Each row has a name. Each question is about the rows just above it.

[-69  -3 -21  45  16  31  45  18  -6  61 -23 -43 -45 -27 -37 -39  -4  53
 -29  10  -1   9   1 -70  19 -51 -10  54 -47 -18 -12  20  48   3 -69  18
 -68 -26 -50 -82  30 -14  11  72  29  13 -71 -32  60  19  21  35] = Q
[  8  11  61   2  10   5  69  17  12  58  12 -19 -40  20 -35  35  12  -2
 -40  46   7 -22 -32  12 -37 -51 -11  54 -47  20  11  26  -2 -16  32 -37
  16  32  40 -32 -49 -24  -5  32  11  10 -11  18  17 -17   2  32] = U
[  8  11  61   2  10   5  69  17  12  58  12 -19 -40  20 -35  35  12  -2
 -40  46   7 -22 -32  12 -37 -37 -54 -43 -14   9  -2  13  15 -14 -69  25
 -18 -19   1 -35  53  61 -24  12 -11  36  -5 -17  29  14  -1  34] = H
Go on from [-32  12 -37 -37] to the end of its row.	[-54 -43 -14   9  -2  13  15 -14 -69  25 -18 -19   1 -35  53  61 -24  12
 -11  36  -5 -17  29  14  -1  34]
Go on from [-51 -10  54 -47] to the end of its row.	[-18 -12  20  48   3 -69  18 -68 -26 -50 -82  30 -14  11  72  29  13 -71
 -32  60  19  21  35]

[ 28 -68  55  -5  -3 -12  -8 -10 -14]  N
[  5 -80   6  32  41  38 -26  34  45]  Z
[ 30 -80   7  53  24  28  -5  35  51]  V
[-33 -69  55  53  44 -32  19 -34 -39]  R
[-33 -69  55  53 -31 -31  19 -34 -39]  J
[-32  55 -12   5  14   5  -1   3  19]  F
[-33 -69  55  53  43 -32  19 -34  50]  G
After [-80   7], its row goes on with	[53 24 28 -5 35 51]
Go on from [53 43] to the end of its row.	[-32  19 -34  50]
The rest of the row after [-31  19]:	[-34 -39]
The rest of the row after [ 55 -12   5  14   5]:	[-1  3 19]
The rest of the row after [-26  34]:	[45]
After [-80   6  32], its row goes on with	[ 41  38 -26  34  45]
The rest of the row after [ 53  44 -32  19 -34]:	[-39]

[ 20 -59 -14 -34  33  -6  -1 -19 -25  23  -8  26  35 -70 -36 -23  34  10] -> K
[ 28 -43  -8 -30  17  -6  -1 -20 -16  14   4  22  22 -63 -27 -22  27  10] -> P
[ 20 -22  -8 -20  10  -6  -4 -16  -6  14   4  21  22 -39 -19 -19  21  10] -> B
Go on from [14  4 21 22] to the end of its row.	[-39 -19 -19  21  10]
The rest of the row after [ -1 -20]:	[-16  14   4  22  22 -63 -27 -22  27  10]

[ -5 -16  19 -14  -6  24  29 -22  -1  14 -31  36   2  32  15 -24  -4  12
   2  21 -27 -21 -31  34  20 -39   9  -6 -53  38 -14  54  12 -41  -3  22
  16  27   2   6  20  14  41 -24 -24 -17 -13 -31  13]  Gebu
[ -1   1   9  -8  -5 -43   1  19  -4 -24  -9 -36  14 -28  57  -7  33  14
 -17  13  -2  45  11 -43 -24  28 -12 -18 -20  -1 -16 -59  11  41  14 -25
  -1 -68  20 -40  -4  25  14 -33  52 -10 -13  13   9]  Setak
[ -2   3  -9   2  -8 -37 -17  25   2 -17   3 -37   4 -28  44  -3  36   6
 -19  10   6  41  15 -40 -29  24  -4 -20   8 -24  -6 -56  -2  49  16 -31
 -11 -70  16 -25 -17  22   2 -15  45  -8 -11  25   3]  banoz
[ 12  14 -11  23  16 -28 -52  29   7  -9  44 -34   8 -38 -27  42  -7  -7
   2 -30  32  20  30 -32   1  33   4   5  56 -37  24 -68 -18  46  -1 -25
  -4 -16   2   3 -22 -21 -52  45  33  20  10  47 -24]  zufas
[  6  24 -29  27  18 -14 -42  24   1 -13  48 -30  -4 -32 -40  32 -10 -15
   5 -43  34  20  31 -29   1  40  -8   7  71 -43  17 -50 -10  45   3 -19
 -10  -6  -8   5  -5 -29 -64  45  19  23  18  39 -25]  rilar
[ 14  17 -32  32  16  17 -40  -4   9  13  44   9 -12 -11 -83  40 -40 -36
  21 -35  30 -20  15  12  19  17   3  32  69 -25  27  -1 -20   1  -6   2
 -10  61 -23  35  -6 -42 -62  58 -27  32  26  27 -27]  poram
[  7 -18  25 -32  -6   4  27 -13 -12   3 -22  23   8  22  29 -22   5  30
  -4   8 -18 -16 -10  18  11 -46  12 -16 -64  29  -5  37  12 -27  -8  19
   7   4   2   1  10  15  37 -22  -1  -5 -14 -26  24]  fiti
[  1  18 -25  31  12 -19 -29   6  -1  14 -32  36 -15 -24 -28  22   5 -34
   3  -3  24  16   9 -15 -12  42 -15  14  73 -35   9 -41 -19  32   3 -18
 -10 -13  -4  -1 -14 -11 -33  13  -1   9  10  23 -24]  fak
[-11 -17  12 -23 -16  47  42 -30   3  21 -33  43  -4  41   4 -17 -20   7
   5  23 -29 -45 -34  58  20 -48  -4   6 -47  32 -14 -67 -18 -58 -10  26
   9  48  -8   9  19   7  37 -17 -44 -15   0 -38  18]  Mazu
[ -6 -21  20 -19 -12  42  50 -37  -2  16 -38  41  -5  39   6 -27 -10   6
  10  26 -34 -43 -40  44  26 -50   2   3 -59  36 -12  83  11 -65 -12  37
  13  49  -6  14  13   9  47 -29 -44 -20  -8 -45  19]  fizek
[ -6   3  12   3   3  37  13 -17  10  16 -11  42  -9  36 -27  -3 -23  -4
  15   3 -11 -34 -22  33  21 -25   2  16 -12  15   0  52   7 -41 -13  17
   5  49 -15  16  14 -14   9   5 -48   4   6 -22  -4]  Peri
[  2  -8  11 -29  -9 -28   2  27 -15 -24  -9 -15  19 -15  57 -17  35  33
 -24  -1  -3  28  10 -34 -16  -8   3 -30 -44   9  -9 -31  15  22  19  -8
  -1 -66  21 -31  -4  27  25 -20  57  -6 -28  -4  19]  bamol
After [-25  27], its row goes on with	[ -1 -20   1  -6   2 -10  61 -23  35  -6 -42 -62  58 -27  32  26  27 -27]
After [-68 -18], its row goes on with	[ 46  -1 -25  -4 -16   2   3 -22 -21 -52  45  33  20  10  47 -24]
After [ -1  14 -31  36], its row goes on with	[  2  32  15 -24  -4  12   2  21 -27 -21 -31  34  20 -39   9  -6 -53  38
 -14  54  12 -41  -3  22  16  27   2   6  20  14  41 -24 -24 -17 -13 -31
  13]

[-42  15   2  38  16  14   2   9]  D
[-30  14   2  38  16   9   9 -32]  Y
[ 25   2  14 -20  35  21   3   8]  E
[-71 -23   0 -53  36   3   0   0]  C
[ 25   2  14 -21  35   3   1   5]  W
[  9  33 -28 -26  35   3   0   5]  L
Go on from [14  2 38 16] to the end of its row.	[  9   9 -32]
The rest of the row after [-21  35   3]:	[1 5]
After [ 25   2  14 -21  35], its row goes on with	[3 1 5]
Go on from [-28 -26  35   3] to the end of its row.	[0 5]
The rest of the row after [35  3  0]:	[5]

